Named turns come first, each shown by rows before and after it. Which turns, in which order, take the first row of each pair that follows to the second? Write the first one first, as in the answered first pair.
k_540:
[-50   4  78  26 -18 -42 -10 -18  38   9  27  30  26 -26  47  30] -> [ 10  33  -8  45  34  78  42 -22  -7  23 -34  54 -25  18  12 -35]
[ 20   2   3  -6   9 -25   3  29 -11  13   9 -15   5 -14 -26  -7] -> [ 20  -5   6   0  18 -30 -15 -13 -13  10  -5   6   0 -22 -23   3]
[-14  11 -24 -14 -25 -19  33   2 -26  15  -5 -52  39 -12 -25  16] -> [-11   3 -23  -5 -10 -21  12 -54 -30  13 -27 -21  30 -21 -25  25]
k_78:
[ 25   4   9  23  19  25  22  37  -2   2  18  25  15  -4   9 -28] -> [ 15   8   4  36  22  37  25  20  -9   8  10  24  16  -7   5 -21]
[ 28 -10 -32  -4  23  -2   1   0 -24  13 -29  -9   1  -2 -22   8] -> [ 15 -10 -27   6  21  -3  -3 -16 -23  17 -30 -11   7  -9 -22  20]
[-15  15  34   1 -19  15 -24  34  33  -4  23 -11   0  -5  30 -16] -> [ -1  17  21  -4 -12  28 -17  44  29  -5  18  -8  -7   3  27 -30]
k_919:
[ -8  10  19 -22 -20 -18  14  75  37 -18  23 -28   0  27  41 -30] -> [ -7  12  17 -21 -19 -13  15  75  36 -17  22 -28  -2  30  41 -32]
[  0  11  -5  -1  -3 -24  11  10 -28 -33   1 -42  16  -4 -16  44] -> [  6  19 -21   4   5   6  26  17 -33 -30  -4 -42   7   8 -19  30]
[  4  11   5  18  18  16  15 -24 -30  -1 -21 -20  14  -1 -27  13] -> [ -3  14  12  24  19  24  12 -33 -23  -1 -18 -16  12   1 -17  13]

(two turns a pair)
[  5 -22  33 -15  11 -24  -8   6  -8  26  -8  -9  16  -6  -5  10] -> [ 14 -22  21 -15  17 -20  -6  -2 -18  29 -19  -5   9  -5 -15   7]
k_919 k_540
[-58  -7  -2   5 -24 -42   8   9 -18  14  14 -39  24 -21  -8  40] -> [ -9 -12 -15 -36 -24 -43  16  70 -14  -1  21 -34   5   1  -4  -1]
k_78 k_78
[-47  15  30   8 -14  -9   4   2  16   1  24 -17  11  -6  22  21] -> [-33   9  18  16   6   1 -13 -52   5  -1  -6  15  -6  -9  15  20]
k_540 k_919
[ -4   0  -1 -14   3  41   2  -6   3   7  -2  25 -30  10  44 -32] -> [ -6 -21  23 -33 -17 -37 -25  -8   6  -2  11  21  -9 -16  32  -1]
k_919 k_919
[ 32  -7  -5  15 -11  10 -19 -24  -6  -5 -40  12 -31  17  10 -18] -> [ 21   0   3   4 -33   5   1  43   7  -3  -8 -25 -17  24  16 -24]
k_919 k_540
[  3   4   8   5   1 -15   1 -15  -1   0 -15  12   5 -20  -7   5] -> [ -2   6  14   0  -6 -24   4   1   4   0  -6   2  12 -22  -5   6]
k_540 k_540
[-11  -4   1 -22  -8  -2  12  30  22 -17   3   1  -1  23  -1  -5] -> [ -2   0 -11 -16   2  14  17  19  15 -16 -10  10 -10  30  -6 -13]
k_540 k_540
[ 22   4  18 -17  -3  33 -10  23   8   4  -5  34 -17  13  33  14] -> [  6   5  31 -18 -15  18  -8  37  14   6  10  17  -3   7  36  26]
k_78 k_540
[ 15 -10 -10  -8  14  -6 -38 -34  15 -35 -23  12  -8  -1  -2  16] -> [ 13  11 -38   3  15  38   7  19   5 -22 -20 -23  -7  18 -19  -5]
k_540 k_78
[ 23 -13 -17  -8  -6  13   5  32  -4   7  19  -9  -8  20 -18   4] -> [ 26 -25 -10 -11  -6 -18 -13   6  -9   3  13   1  -4   6 -29  21]
k_540 k_919
[ 22  -8 -28  -2  -3  24  13  25 -10   5 -14  -6  -1   9 -30 -23] -> [-18  -8  14  17  -4  40 -12 -22  22   0  -2  15  -2   5  24  -8]
k_919 k_919
[-18  -3  17  19 -14  18  20  -4  -2  11  -4 -17  33 -11   4  35] -> [ -1 -10  15   0 -22  -6  20  24  -4   4   2 -23  35 -11  -5  30]
k_78 k_919
[-33 -16  10  22  11 -15  -3   2   3   8  12   3  15  -9  -1  19] -> [ -2 -16 -11  19  30  11  -3 -12  -8   5 -11  29  -7   3  -8  -4]
k_78 k_540
[-32   6  -1  10 -14  28  10  -8  29  -8  -6 -26 -14  13   8 -12] -> [-28  -5  14  -5 -23  -5  -3   2  38 -19   6 -25  -8   6  14  -7]
k_919 k_78
[ -6 -17  25 -17 -21 -42 -17   9  13 -10  14  -7  10 -12  14  19] -> [  3  -5   7 -19 -21 -16   9  53   7  -4  19 -26   5   3   7  -3]
k_540 k_540
[  3  18  -2   4   4  39  24  19   5   4   1  -6   1  15   5 -10] -> [  7  13  -3  11  14  41  11 -18   1   4 -14  14  -7  10   4  -5]
k_540 k_540
[ -2 -14  21   5  -7  -9 -15  -8  29 -13  26   5 -19  17  32 -13] -> [ 28 -17   3 -12  -5 -22  -7  18  15 -18  19   2 -24  21   9 -25]
k_919 k_78
[-19  21  17 -10 -37  -4  11  50  52 -22  43 -15   6  19  39  -4] -> [  6  37 -24   1 -12  52  36  46  28 -13  14  -7 -15  37  19 -31]
k_78 k_78
[-36   0  19   1 -12 -18  -6 -21   6  15  12 -41  39  -2  -3  33] -> [ -5  -3   1 -22 -14 -34   5  20  -5  11  11 -51  37   4 -24  17]
k_919 k_78
[ 15   8 -14  -4   2  20  -4 -33 -10   5 -21  23 -17  18   9 -11] -> [ -2  12   4 -15 -25   3  10  35   7   7  16 -17   1  21  18  -9]
k_540 k_919
[-22   3  -3  20  -4  20   5 -20  -2   9  -5  -7   5 -12   0  23] -> [-17  -7  10   2 -17 -17  -7  -4   8   1   9 -10  12 -18   3  27]
k_919 k_78
[ 15  -4  -9 -22 -19 -32 -11   6  -5  -4   4 -10  -9  -2  -8  -4] -> [ 18  -6 -11 -21 -14 -32 -15  -4  -7  -7  -2  -4 -11  -3  -8  -3]
k_78 k_540
[  8  16   3  -1  -7  20  -4  25 -48 -23  -5  -8  23   9 -17  11] -> [ -7  10  17   3 -11   1 -18   2 -43 -24  -2  -5  30  -4 -12  28]
k_78 k_540
[ -9  -4 -10  -2  -6 -31   0 -11 -12  -2   6  -7  11 -20 -30  22] -> [ 11  -7 -13 -19  -8 -37   1  17  -9  -9  11  -7   5 -12 -27   5]
k_78 k_78
[ -1  13  21  14  18   3 -11 -30   1  -1 -23   0  -7 -10   4  11] -> [  6   4  34  -5   8 -22 -20  -9  13 -10  -7  -3  -4 -11  13   8]
k_78 k_78
[  0   6 -28   5  21  21  42  -9 -14  15  -1 -13  -4  39   2 -13] -> [-31  -5  15   8   8 -12   8 -44  12   9  17  -1   9  23  34  14]
k_919 k_919
[ 15 -21  35 -21   9  -5 -38 -38  36 -26  -7  63 -14  17  46 -13] -> [ 64 -10 -19 -36  17  17  10  34   2 -18 -20  36 -22  38  -2 -49]
k_919 k_540
[  3 -34  13 -28 -15 -22   7   3 -14  11   3 -10  -1  -7  16  24] -> [ 10 -29   4 -29 -15  -8  20  23 -16  13   3 -18  -3   1  11  13]
k_540 k_540
[ -9  20 -15  11  -3  19  13  -4 -14  13 -10 -14  20  -8 -25   9] -> [-11  18 -12  13   0  15   6 -19 -14  12 -15  -7  18 -11 -25  13]
k_540 k_540
[-11 -14  17   2   7   6  -4 -16  -6  -3   5  15  -6 -17  19  -6] -> [-10  -4   5   6   8  27  14   3 -11   2   5   3  -9  -9  11 -14]
k_540 k_78
[ 19  21  -1  32  -6  45   7  19   9  17   2 -19  -2  -3   2 -17] -> [ -9  15  26  39 -17  13 -13  -6  18  18  12 -21  16 -22  11  13]
k_78 k_540
[ 52  -3 -41  17  29  20  24 -33 -50  21 -54  12 -19   0 -66  -7] -> [  0   9 -10  16 -20  -7  53  62 -27  33   7 -66  26  -6 -59  15]
k_78 k_540
[  3   5 -16   9   4   6  16   7 -29  11  -9 -22  10 -10 -38   2] -> [ -1   2 -13   9   1  -4  15   6 -28  11  -7 -25  13 -13 -38   6]
k_540 k_919
[-24  -1   6   5   1 -22  -9 -43  -7   5  -5  11  14 -14  -4  31] -> [  3   4 -28  -3   6 -16  14  -9 -30  10 -18   0  10  -6 -40  13]
k_919 k_919
[ -9   1 -22 -30 -14  20  17  31 -26 -18  29  -6 -19   7   0 -13] -> [ -1   1 -31 -23  -1  34  10  -1 -33 -17  11  16 -30   7  -4 -15]
k_540 k_540
[  5  -4 -15   8   2 -15   0 -31 -19   5 -19   2  -4 -16 -28   3] -> [  9  -4 -21   5   2 -16   6 -20 -21   7 -18  -5  -2 -16 -32   0]
k_78 k_919
[-19  24  32  12   2  -2   9  27  25 -14  35 -12  11  -8  32  31] -> [ 14  26  11  -3  13  18  22  55  19 -17  29  -7  -7  10  27   2]
k_78 k_78
[ 29  11 -28 -12   6 -15  23 -10 -23   1 -15  -8 -13  10 -26   3] -> [  9  19 -25   9  12  12  24 -35 -21   8 -19  -4 -14  11 -14   7]
k_78 k_919
[ 16   2  12 -19  -3 -24 -17 -21 -21 -17  -9  30  -4  15 -12   4] -> [ 17  19 -11  -9   1  12  14   5 -32  -5 -12   8  -6  28 -25 -11]
k_540 k_78
[ 20  -7  -2  -8   4   5 -36  -9  -8 -20 -24  34   3  24 -22  10] -> [ 14  -6  -2  -1   5  12 -36 -20  -9 -18 -27  33   5  22 -22  14]
k_919 k_78
[ -9  -3  -1  -6  20  39   4 -11  24  -7 -23 -14 -15   7  33 -17] -> [-19 -15  21 -22  -3 -16  -7  14  32 -12  -3 -34   6  -9  29   2]
k_540 k_919
[ -2   5 -18 -20   6  -2   2 -26  36   5  20  18   2  12 -10 -18] -> [ -3   9 -23 -19   4   5  12 -10  35   8  22   9   3  16 -14 -22]
k_540 k_78
[-18  -4  10  -6   6  12 -10 -15   5 -12  11  17  -8  -6  39 -12] -> [-10 -12  14 -19  -2 -19 -17  -5   4 -16  15  14   0 -15  29  -4]
k_78 k_919
[ 15 -19  -4  -8 -22 -32  -7   1 -14  -3 -15 -15   2   7 -35  -1] -> [ 17 -15 -12  -2 -16 -20  -5 -12 -20   0 -25 -10  -3   9 -40  -2]
k_540 k_78
[-1 -2  2  1 -4  7  4  9  2 -3  5  0  2  3  3 -7] -> [-7 -2  5  3 -4  9  3  2  4 -2  4  2  2  2  7 -5]
k_78 k_919
[-66   8  -2  22  -2  13  -2 -22   7  13   3 -18   5  -8  33  46] -> [-64  12  -8  25   1  24   4 -18   5  15   2 -19   3  -3  32  43]
k_540 k_78
[-16  -2 -10  -6 -24 -56   7  35 -14   0  14 -31  31  -4 -44  27] -> [-11  17 -39  15  -7   3  35  34 -30  13  -4 -33  18  12 -54   9]
k_919 k_78
[ 39 -14 -16 -19  13 -16  -5   9 -10 -11 -10  15 -17   8 -12  -9] -> [ 11 -13  14 -21 -10 -29  -6  34  14 -13  21  -4  -2   4  13   2]
k_919 k_540
[-11   2 -23  17  20 -10  -1 -49   3   3 -11  13   4  18   5   9] -> [-17  15 -30  13   7   4  31  13   5  11   8 -23  12  29   1  -2]
k_540 k_78
[  2  19 -26   9  -2  21  48  60 -29  19  -1 -27  -2  29 -31  10] -> [-36  22 -12  35  -6  16  40  14 -31  31  -3 -32  13  11 -33  43]
k_78 k_78
[ 18 -15 -10 -10  31  10  -7 -22  -3   1 -25  19  -6   9  -7   3] -> [  4 -22  10 -14  20 -18 -21 -27   8  -2 -14  16   5  -2   1  19]
k_540 k_540
[  1   4 -29   6 -16   3  22  -5  12  19   1  37 -21  -8 -11   2] -> [-13   1 -17  10 -24 -11  13 -14  17  21   6  34 -13 -17  -7  16]
k_78 k_78
[-23   2  45 -21  -2 -23   8 -55 -12 -25 -11  -4  -4 -13  53  26] -> [-17  27   2   1  15  45  52 -38 -34  -5 -29 -18 -14   8  32   1]
k_540 k_78
[-16  21 -24  31   2  22  30 -18 -15  25  -7 -33   3  -6 -35  17] -> [-31   7  13  13 -20 -31   8  -3   8  14  21 -39  20 -19 -16  37]
k_78 k_78
[ 15 -10  32  -8  -4 -52 -26  21  25   5  37  27  39  22  11  14] -> [ 53   0 -16 -12  12 -20   6  49  -9  12  12  20  24  38 -29 -15]
k_919 k_78
[  5  26 -12  18  11  15  19  16   1   3  19 -35  10  -5   2 -25] -> [-15  27   3  30   9  18  10  -7   9   4  23 -31  14 -11  16 -14]
k_78 k_919
[ 17 -14 -69 -21  31  -4 -13  45 -14   3 -47  -5  -4  47 -20 -22] -> [-49 -19   4 -16  -7 -38 -39  50  39  -4   8 -23  25  31  45  12]
k_919 k_540
[-44  17  25  31   1  59  -3 -28  18   6  15   9  -3  11  48   1] -> [ -1  21 -20  25  22  80  16 -20 -14   9 -15  16 -21  20  11 -24]
k_919 k_540
[ 10  -5   3 -22   5  10  23  26  21  -3  15  12 -13   4   7 -26] -> [  2   0   0 -10  11  27  25   8  21   1  10  18 -17   6  13 -25]
k_919 k_78
[ -1  14 -16   6  -2  41  10  -8 -21  -1 -25  16  -1  27   5   1] -> [-32   9  13  13 -15   9  -7 -26 -10  -1 -12  10  19   8  14  31]
k_78 k_78
[  9 -12  19 -19   5 -29 -14 -25   3  -7  -4  20  -5 -20  -1   3] -> [ 28  -9  -3 -23  11 -23   1  -8 -11  -5 -15  15  -9 -15 -23  -7]
k_919 k_78
[-48   8  33  26  -8  33  -2 -18  34  -6  18  -2   9  -3  53   2] -> [-45  13  28  24 -10  40  11   6  34  -5  21 -13  11   2  50  -6]
k_540 k_540
[-24  14  29  31  -2  10  11   6  12   7   3 -33  24  -6 -19  -5] -> [-23   5  40  29  -1  -9 -11 -23  17   0   1 -16  22 -15 -12   4]
k_540 k_78
[ 31  -5 -34 -34  18  13   4  46  -1   2   5  10 -15  37   9 -35] -> [-16 -14  20 -25   1 -13 -32  13  35  -6  33  17   1  21  56  -3]
k_919 k_540
[  2 -20  -9   5  11 -20 -11 -16  -9  14 -12 -10  -7   6  -3  -5] -> [ -2 -21  -3   3   5 -29 -11  -8  -5  14  -5 -16  -1   3  -2  -1]
k_540 k_540
[-33  23  -1  15  11  45  30  -3 -12   8  -2 -12  13  15  23   5] -> [-32  20   0  18  16  43  21 -26 -12   7  -9   0   8  11  23  10]
k_540 k_540
[  7  10 -35 -23  34  49  13 -26  -4 -23 -41  21 -29  20  -5 -11] -> [-40  17  -5 -24  -9  17  35  52  17 -13  13 -46  13  12   3  13]
k_78 k_540
[ 38   9 -15  -4   9  27  19  -2  -4 -11   2  10 -23   9   0 -16] -> [ 11   1  19  -1   0   5  -8 -31  18 -17  17  21 -15  -6  30   5]
k_919 k_919
